50 stands for zero in the data rows.
Some points, each followed by its number:
55,55,34,44,27,30,38,77,46,72,92,47,39,44,46,67,53,38,88,50,13,88,75,37,47 0
41,35,52,59,53,55,49,54,63,53,34,51,43,48,56,39,49,42,52,49,36,57,46,61,60 1
38,61,61,51,36,61,53,54,23,53,48,26,60,50,40,45,49,51,63,49,32,66,59,44,38 2
43,56,58,56,50,50,50,57,61,44,80,63,62,56,32,55,75,55,59,60,52,53,40,70,65 3
57,65,44,55,47,72,34,60,33,46,35,40,44,41,37,41,29,50,54,55,44,61,72,44,43 4
55,58,29,49,36,49,52,67,42,56,56,47,54,41,46,62,48,58,67,32,22,81,70,49,33 5
77,18,70,46,91,47,76,07,56,36,00,49,59,76,55,11,44,53,14,71,88,13,16,68,65 6
51,58,31,35,22,47,31,59,10,82,30,28,55,27,47,51,38,59,49,65,04,77,85,19,33 7
57,47,42,57,66,56,62,49,48,40,34,54,57,48,26,36,58,55,61,59,60,50,32,62,57 8
34,46,63,56,49,46,62,50,59,48,45,47,58,52,49,47,71,50,32,48,76,31,43,53,59 9
76,33,71,48,99,45,70,14,66,41,08,54,65,76,38,13,49,39,26,46,95,07,16,82,63 10
56,56,32,57,22,49,22,43,17,86,35,25,48,37,43,43,32,42,49,53,36,67,94,33,44 11
58,45,29,34,33,58,48,58,31,75,11,37,42,47,52,24,34,53,40,58,31,51,67,39,33 12
42,61,33,37,10,33,35,78,33,75,97,53,52,42,53,72,52,65,78,48,14,86,77,30,31 13
62,40,60,56,48,61,48,46,68,42,60,56,49,47,46,49,56,39,53,47,66,46,31,63,53 14
40,52,21,47,09,58,09,59,46,62,58,24,12,34,49,56,36,42,52,45,21,73,85,23,40 15
49,63,46,59,42,39,52,73,54,40,98,76,64,50,51,86,63,65,77,38,32,72,31,54,51 16
58,38,43,36,24,45,25,50,47,56,37,19,32,40,55,44,40,41,26,70,37,58,76,24,48 17
43,54,47,39,32,45,32,34,32,73,69,34,53,44,55,78,56,55,52,54,41,68,94,31,27 18
67,63,45,73,78,51,67,57,39,53,43,43,67,49,45,22,49,54,67,37,47,49,57,56,54 19
34,49,57,57,52,41,54,65,64,56,93,64,51,68,53,69,48,41,67,42,62,38,26,63,60 20
38,54,41,56,20,57,37,59,42,41,92,49,49,41,44,68,65,51,78,39,37,72,57,38,45 21
27,56,42,38,21,31,21,79,53,66,96,38,39,44,58,61,39,44,63,37,27,63,88,41,55 22
74,26,69,50,86,72,77,22,72,34,00,64,39,73,61,17,32,33,13,43,96,04,18,52,58 23
55,58,63,66,96,70,73,37,63,16,43,68,64,70,54,35,50,42,55,41,78,33,11,82,55 24
46,45,56,46,63,47,53,41,61,45,48,65,46,53,47,51,60,35,45,48,56,27,41,57,47 25
48,38,75,61,91,46,77,71,92,10,78,81,43,58,69,64,58,44,57,34,99,29,00,81,70 26
41,80,31,75,64,58,50,70,22,53,85,42,87,47,45,51,75,60,94,39,25,71,63,60,37 27
57,66,38,43,18,55,27,70,19,87,49,21,44,28,57,47,42,64,52,48,06,86,99,21,27 28
60,54,61,54,59,38,60,59,59,50,29,58,42,64,57,46,51,60,27,42,71,31,42,62,53 29
42,35,62,48,44,31,52,49,69,39,66,52,59,45,43,58,59,48,54,50,84,42,28,54,65 30
41,63,41,67,34,67,32,77,34,62,69,37,52,34,56,38,46,46,74,39,10,95,80,42,44 31
57,31,47,45,74,72,88,28,67,25,16,56,59,61,41,40,41,58,41,65,67,30,18,67,54 32
56,53,41,45,21,44,39,72,24,73,34,26,31,40,56,36,18,58,34,57,27,49,87,26,42 33
65,55,50,51,77,46,66,43,52,45,21,54,57,46,48,32,46,46,47,48,55,40,35,57,52 34
39,62,52,56,63,62,50,50,71,34,52,61,49,51,48,43,52,47,43,45,63,44,37,66,68 35
51,54,50,57,37,39,68,51,29,58,71,65,69,53,63,69,57,60,73,38,17,71,56,52,39 36
46,53,52,79,50,65,51,71,48,39,56,57,43,38,40,46,50,44,66,33,49,66,45,50,51 37
36,40,56,36,75,35,67,64,85,36,73,51,47,53,52,58,62,63,44,50,76,46,38,71,58 38
35,47,51,36,14,47,17,72,39,68,57,37,20,34,65,49,27,45,23,57,35,67,65,37,52 39
New points follow, each followed by the number of its nearest point above, looking only along the 3 directions in which the numbered points spread most.
53,55,36,36,26,45,45,53,36,56,38,36,42,52,42,42,60,59,53,56,43,50,78,42,55 4
43,46,53,39,29,68,42,45,40,40,45,59,48,50,58,59,58,48,56,62,44,58,38,41,46 1
33,61,52,29,52,27,30,39,56,58,87,57,61,53,32,79,69,61,78,55,20,68,60,57,38 21
68,31,56,50,82,51,89,10,78,00,00,63,51,62,55,31,39,30,44,43,99,07,02,71,66 10
48,48,51,64,24,68,45,64,17,56,59,35,53,39,43,57,52,73,62,51,22,68,69,28,37 5
36,69,33,59,13,37,37,71,24,87,53,27,51,29,48,47,44,50,77,49,25,68,76,37,37 31
56,46,44,52,31,74,25,50,33,50,18,43,37,42,39,29,51,47,51,56,25,57,76,26,27 12
45,50,49,57,19,63,28,58,35,56,70,39,53,24,44,47,56,41,58,58,26,70,76,31,45 18
59,38,50,35,43,60,54,37,36,40,36,57,53,51,57,57,38,52,52,61,60,39,34,45,57 1
40,49,48,67,44,59,66,59,45,24,95,80,63,38,53,91,66,47,99,31,34,68,35,46,54 16
61,42,65,55,87,54,62,32,44,31,37,58,65,64,54,32,58,52,40,53,88,30,14,70,47 32
66,57,47,50,69,67,75,35,32,54,15,51,62,48,51,34,30,63,40,52,58,29,52,53,46 34
45,74,45,44,37,43,33,67,43,65,57,43,46,57,54,59,49,52,50,35,44,53,69,31,58 18
58,36,51,32,40,50,50,49,53,71,38,43,38,51,70,40,38,54,10,61,33,58,74,36,47 17
43,51,51,48,20,46,23,62,52,78,70,47,37,44,44,70,52,55,43,56,33,60,61,48,54 18
71,51,51,42,77,62,64,26,30,67,17,53,46,68,55,37,44,53,34,53,58,32,44,47,58 34
39,68,60,57,42,64,56,61,40,43,83,67,56,35,48,64,66,70,75,39,32,79,46,49,40 36
43,40,51,55,48,71,42,75,55,44,49,42,51,46,54,46,52,56,61,47,37,57,42,54,52 37
39,57,61,57,42,36,59,54,68,29,76,42,55,56,49,65,50,55,53,53,62,64,46,54,47 3
31,67,42,53,32,30,20,78,52,62,99,46,70,45,55,75,67,62,75,53,18,80,71,37,48 0
37,45,50,54,52,30,53,43,51,49,48,48,64,42,52,49,66,43,46,47,60,43,49,49,43 1
36,37,41,47,08,43,26,44,48,65,48,45,22,52,55,57,36,31,40,52,54,48,76,28,50 39
50,52,42,66,51,58,52,63,56,37,59,60,45,44,55,54,49,38,64,35,55,52,50,53,56 37
42,67,30,68,22,77,41,64,26,47,44,40,45,23,51,60,48,48,73,47,25,71,53,37,30 5
52,42,38,56,37,62,36,47,53,56,34,42,36,38,47,35,44,34,45,45,41,69,47,41,47 4
50,34,46,33,23,57,34,57,39,63,28,32,35,47,52,47,40,52,32,58,46,43,60,34,55 17
